In the rows, 128 means zero.
Rotation paths and how fast each direction turns (degrees each step):
Each turn is a multiple of 5 degrees from 10 to 175, or 0.
Each row of a path follows its step; steps can be skipped.
Rotation 1:
step 1: [123 133 135 140 139 137 117 124 125 120 129 131 130 132 133 135 141 124
 132 123 135 124 138 133 135 128 138 128 117 128]
step 2: [126 136 123 135 127 133 122 135 141 130 136 120 125 117 121 122 137 123
 127 123 124 137 126 128 132 115 137 126 135 119]
step 4: [131 139 132 119 124 131 125 129 140 128 116 126 134 131 127 121 126 116
 123 134 129 123 136 137 123 135 120 137 129 117]
step 5: [132 136 124 117 120 119 129 133 120 142 128 127 143 128 136 122 128 130
 136 131 121 126 118 132 130 131 128 127 141 132]
step 6: [120 129 129 122 133 126 125 114 119 118 120 130 131 124 140 131 127 124
 131 123 128 119 135 138 129 135 134 122 129 143]
step 7: [127 114 132 128 125 135 125 129 140 132 138 117 136 122 135 132 136 118
 117 126 119 131 127 135 135 127 135 123 126 136]
step 8: [137 120 119 141 128 120 122 133 116 127 133 122 124 119 129 122 124 123
 129 114 133 125 118 125 131 127 129 123 118 128]
step 9: [127 120 126 131 125 136 130 133 138 120 119 134 115 126 120 120 117 114
 118 126 133 121 127 135 118 129 129 130 132 123]
step 10: [138 124 127 128 125 139 135 138 124 138 131 133 137 138 131 124 123 124
 129 138 127 125 110 127 124 125 124 141 129 125]
step 11: [128 142 132 125 128 125 133 128 116 118 130 135 127 140 129 130 114 120
 144 125 125 121 132 136 128 128 133 136 127 135]
step 12: [117 129 130 120 127 125 137 126 139 116 135 126 126 128 130 137 129 125
 125 137 116 135 121 128 134 123 140 131 137 137]
Directions:
[132 128 124 131 127 127 133 129 131 130 127 131 124 128 132 129 134 129
 128 127 126 130 130 130 130 136 133 125 125 131]	55
[135 130 128 129 129 129 128 124 125 122 123 124 126 128 127 129 127 130
 130 128 133 121 134 130 129 126 130 129 126 129]	145
[125 129 129 130 127 128 124 120 129 127 132 127 128 125 127 134 129 126
 128 127 125 129 127 127 132 123 134 125 123 130]	65
Rotation 2:
step 0: [129 141 133 133 129 126 132 129 125 109 130 133 112 125 116 132 122 118
 118 139 140 124 115 129 121 136 116 140 117 126]
step 1: [140 145 128 140 129 125 132 122 128 141 128 138 119 121 139 114 125 123
 126 138 142 118 121 124 111 133 127 120 119 128]
step 2: [121 130 135 146 136 118 119 121 125 122 131 131 127 114 109 117 133 136
 123 150 133 115 123 122 125 129 129 125 130 124]
step 3: [133 124 131 120 120 138 122 112 119 133 128 134 139 123 131 110 119 137
 115 146 136 115 124 132 128 132 127 117 124 122]
step 4: [129 128 140 124 134 133 128 124 108 113 111 134 135 131 113 129 123 132
 131 142 136 117 129 124 125 113 122 130 121 122]
step 5: [138 127 137 122 122 136 130 139 131 135 112 132 141 123 127 124 114 114
 120 141 132 118 127 134 112 130 111 132 124 131]
step 6: [129 141 142 137 130 133 123 140 113 108 120 125 119 116 122 123 131 120
 123 130 131 129 123 132 113 135 120 127 116 133]
step 9: [125 115 128 114 131 131 119 114 125 128 125 135 125 120 122 121 115 127
 116 151 139 124 124 136 136 132 118 120 131 137]
step 10: [126 134 138 120 131 133 123 115 111 121 112 137 126 134 130 128 124 133
 123 133 138 134 124 119 119 116 105 121 124 121]
step 11: [130 126 133 120 131 131 135 135 133 133 102 136 118 117 122 125 126 120
 123 141 141 119 130 127 119 130 113 136 139 131]
step 12: [123 137 139 139 117 133 118 135 126 123 113 133 123 114 130 122 133 130
 116 123 129 128 113 129 113 138 114 122 125 122]
Directions:
[128 125 129 133 131 123 128 131 133 134 124 128 133 127 127 128 129 126
 133 132 125 127 131 127 124 125 126 128 131 129]	115
[129 126 124 129 126 125 130 121 127 126 126 129 135 129 126 129 130 135
 129 130 127 127 128 131 132 130 128 125 127 134]	65
[126 120 125 129 127 128 125 129 127 128 125 127 128 131 129 129 124 125
 132 132 128 130 125 131 131 127 131 126 122 121]	70
[131 133 129 124 124 125 133 133 131 128 122 128 125 129 123 128 127 130
 129 127 125 133 127 132 126 131 127 128 124 127]	60
[131 125 124 125 132 131 133 126 131 133 126 130 126 126 133 123 124 127
 125 127 126 125 131 134 125 129 131 127 127 130]	175
[130 129 128 120 129 128 123 127 127 129 129 127 129 131 125 123 125 132
 127 132 125 131 127 127 128 121 131 127 134 126]	60
Rotation 3:
step 0: [136 123 129 127 130 128 127 116 125 113 137 131 142 137 124 121 135 127
 138 134 130 133 115 138 125 126 107 129 124 129]
step 1: [120 129 138 119 115 132 129 121 128 120 138 131 126 137 124 146 134 127
 134 134 139 132 136 128 127 139 118 120 120 124]
step 2: [122 126 130 139 137 127 133 131 133 128 145 140 125 131 123 134 124 135
 131 139 134 129 135 131 131 129 119 126 118 151]
step 3: [122 120 134 137 124 113 129 124 139 106 135 123 131 134 125 124 115 122
 132 132 134 126 127 119 118 130 121 128 131 136]
step 5: [130 136 122 128 132 117 131 127 122 121 138 127 132 133 125 142 142 126
 119 131 142 116 117 131 123 131 114 130 133 140]
step 6: [117 129 140 135 126 131 140 130 117 107 129 132 128 128 134 141 130 119
 127 132 130 123 137 124 134 129 128 119 135 140]
step 7: [121 117 120 131 134 123 128 120 123 127 122 143 133 123 138 129 123 119
 141 132 142 129 129 127 123 121 124 123 133 148]
step 8: [128 123 132 139 131 123 128 110 135 116 120 121 135 130 138 132 139 113
 127 124 139 138 124 128 128 132 115 137 124 133]
step 10: [116 122 135 132 125 131 133 130 129 132 139 138 121 123 127 125 137 118
 130 143 134 129 116 125 131 139 112 121 132 138]
step 11: [127 118 132 136 123 132 124 123 131 113 147 132 134 129 140 128 128 115
 137 136 121 133 137 127 120 135 129 135 123 139]
step 12: [125 128 118 134 117 123 113 128 140 126 130 127 119 126 127 132 132 122
 132 129 151 135 138 121 117 129 125 129 126 140]
Directions:
[122 134 123 125 122 131 130 125 127 128 126 130 124 128 126 125 128 127
 130 126 128 127 134 127 124 126 128 123 125 128]	135
[134 127 129 129 127 133 130 128 129 129 130 126 126 124 133 128 125 130
 127 127 130 121 126 123 128 124 127 126 123 124]	0
[133 132 129 126 126 131 127 127 126 123 127 123 127 129 128 128 124 127
 133 134 131 129 133 126 132 131 132 129 133 125]	135
[129 126 131 132 134 126 125 123 130 129 128 128 127 124 124 126 126 128
 132 121 130 127 133 124 126 129 131 129 129 131]	80
[126 131 125 128 127 126 122 133 131 125 135 122 126 126 126 129 124 129
 124 129 126 126 128 127 124 130 130 126 128 131]	40
Rotation 4:
step 0: [120 127 139 135 128 133 120 105 132 123 128 133 134 125 122 127 124 133
 111 135 113 133 124 123 123 125 140 138 136 128]
step 1: [112 118 122 127 120 136 125 111 131 138 127 124 138 127 122 147 128 130
 126 122 131 141 124 128 134 115 133 137 124 121]
step 2: [113 124 133 116 118 121 129 117 108 135 123 128 127 118 118 132 131 124
 122 128 125 116 125 134 121 113 135 128 121 125]
step 4: [132 125 118 134 122 136 133 109 129 149 120 122 123 125 122 140 135 128
 133 121 120 141 130 131 127 120 128 141 121 121]
step 5: [122 128 126 125 117 130 131 113 107 136 123 122 121 116 130 122 140 124
 126 131 120 125 119 123 115 128 129 125 115 116]
step 6: [134 110 129 129 119 133 119 102 129 119 127 128 123 133 127 114 136 134
 120 137 121 129 121 129 118 126 129 138 128 130]
step 7: [128 123 124 135 120 145 127 112 125 129 112 120 136 132 128 131 134 130
 129 127 123 138 145 128 128 114 135 140 125 125]
step 8: [117 133 132 126 124 143 117 117 108 136 122 127 133 118 131 123 129 128
 117 127 124 129 121 121 125 118 143 123 126 118]
step 9: [123 112 126 125 123 136 117 112 125 119 136 141 127 126 121 128 128 142
 119 122 122 131 115 136 123 118 137 135 134 126]
step 10: [118 123 126 128 125 126 132 111 125 128 119 133 140 121 119 141 128 130
 128 121 112 135 144 135 127 118 136 141 123 128]
step 11: [116 130 131 124 127 126 125 109 123 148 126 128 134 117 117 124 129 113
 115 129 121 129 120 121 129 126 139 129 120 123]
Directions:
[128 126 135 128 130 126 124 128 127 126 127 131 127 122 123 130 122 124
 132 123 131 129 127 131 131 126 127 131 126 127]	45
[133 130 127 127 131 130 126 132 125 134 125 131 123 127 129 129 126 134
 127 124 126 129 128 133 125 125 131 126 132 130]	70
[130 124 131 127 127 128 128 125 135 126 132 125 126 130 131 128 129 125
 130 124 127 130 123 130 128 129 132 128 136 128]	125
[126 129 131 128 126 131 124 132 128 121 128 132 129 128 132 127 132 131
 123 125 129 134 131 125 131 126 132 128 127 127]	40
[132 123 122 128 129 130 124 128 134 131 131 130 128 130 126 126 126 131
 123 130 133 131 125 130 131 129 127 130 124 127]	130
[129 127 125 123 128 125 125 126 127 131 127 124 130 126 133 134 129 131
 133 128 128 132 134 127 133 132 130 131 129 129]	120
Rotation 5:
step 0: [130 116 128 129 129 114 138 136 111 144 126 123 124 127 117 118 112 131
 130 130 131 128 131 139 140 134 134 130 137 141]
step 1: [116 106 134 132 127 123 129 128 125 134 133 129 117 136 128 123 131 132
 125 108 130 137 120 115 129 124 117 120 144 137]
step 2: [116 112 123 130 132 133 136 128 124 124 129 104 130 129 130 111 132 134
 122 134 124 117 115 125 120 132 125 143 131 129]
step 3: [123 134 144 127 124 139 121 134 117 126 118 116 122 132 135 120 132 135
 134 113 122 132 120 138 122 152 134 128 132 130]
step 5: [119 121 144 130 120 140 148 119 113 119 120 141 133 127 130 116 122 129
 124 130 137 136 130 125 132 123 134 131 133 135]
step 7: [117 125 137 123 132 125 125 130 118 120 107 116 134 120 106 130 127 128
 132 131 124 125 118 139 143 127 134 135 132 121]
step 8: [136 116 154 116 134 123 119 123 116 143 126 126 124 136 122 122 128 133
 128 119 129 141 128 131 135 124 120 123 121 119]
step 9: [125 100 136 137 127 124 134 130 124 129 134 127 132 134 124 120 122 135
 122 130 109 118 134 133 125 115 139 124 127 121]
step 10: [116 131 134 120 129 129 146 121 129 124 135 124 120 119 122 116 126 141
 123 115 105 136 125 136 127 133 122 122 135 130]
step 11: [117 131 123 121 141 120 126 144 117 135 135 108 126 131 122 113 119 123
 121 130 131 131 128 138 125 132 135 120 140 129]
step 12: [115 119 133 134 130 142 129 137 109 127 130 127 130 134 119 130 120 134
 129 116 136 128 110 119 138 134 125 110 128 133]
Directions:
[132 127 127 129 130 127 131 131 124 128 127 130 121 129 130 127 125 131
 132 128 129 129 128 121 133 127 132 128 126 122]	90
[126 132 131 126 126 136 130 130 126 123 124 131 129 129 128 129 131 121
 130 133 133 128 129 125 126 129 129 126 127 127]	40
[130 127 130 131 124 125 128 127 123 136 128 131 132 133 125 131 123 124
 129 127 129 128 126 127 128 130 128 126 122 130]	90
[127 133 129 128 125 126 131 126 130 125 132 127 126 136 124 128 129 130
 135 130 123 127 127 130 128 131 130 132 129 128]	100
Rotation 6:
step 0: [119 112 102 122 125 128 135 126 122 130 124 125 140 129 133 113 122 142
 113 123 133 127 127 128 130 119 126 125 136 134]
step 1: [123 123 129 116 126 131 120 127 133 121 124 135 105 115 124 124 125 138
 122 135 117 132 127 123 126 140 119 143 138 119]
step 2: [119 108 129 122 119 132 140 120 126 137 140 117 122 136 138 129 123 129
 115 123 141 125 128 124 140 117 120 134 133 136]
step 4: [118 103 125 123 126 135 134 112 124 135 122 122 122 111 122 124 128 134
 119 116 125 135 128 130 127 118 128 138 135 124]
step 5: [128 128 122 117 121 122 124 131 134 126 130 129 115 142 146 113 111 137
 116 133 135 128 129 119 126 135 119 137 137 125]
step 6: [111 114 124 126 115 142 134 125 124 121 124 130 125 118 117 130 139 128
 118 128 123 120 123 122 145 127 112 130 135 134]
step 7: [130 130 124 119 122 119 117 122 133 144 142 131 116 120 144 114 132 137
 115 120 126 134 128 130 132 119 129 136 140 121]
step 8: [109 111 123 122 117 130 133 122 133 118 107 125 133 136 128 120 120 144
 126 124 131 129 128 118 134 128 121 128 134 120]
step 9: [134 122 123 124 119 141 128 134 122 132 134 130 108 119 131 112 126 123
 108 125 120 127 129 128 123 136 118 140 138 132]
step 11: [120 132 135 124 106 141 123 127 130 124 130 126 117 124 133 115 125 145
 123 120 115 135 134 132 139 131 126 125 142 128]
step 12: [122 106 118 122 125 122 134 132 134 137 116 126 129 125 132 115 137 124
 112 117 131 126 128 116 122 119 122 140 129 125]
Directions:
[126 129 134 127 127 131 127 126 128 134 127 124 128 134 131 130 122 132
 130 129 126 125 129 126 126 125 125 123 128 127]	125
[126 128 127 129 123 132 125 128 129 119 125 127 124 126 124 132 126 128
 131 129 121 124 126 131 129 127 129 126 129 125]	145
[130 126 130 125 130 128 124 124 126 128 129 127 125 134 128 128 130 127
 133 126 133 127 123 132 129 126 131 133 130 123]	130
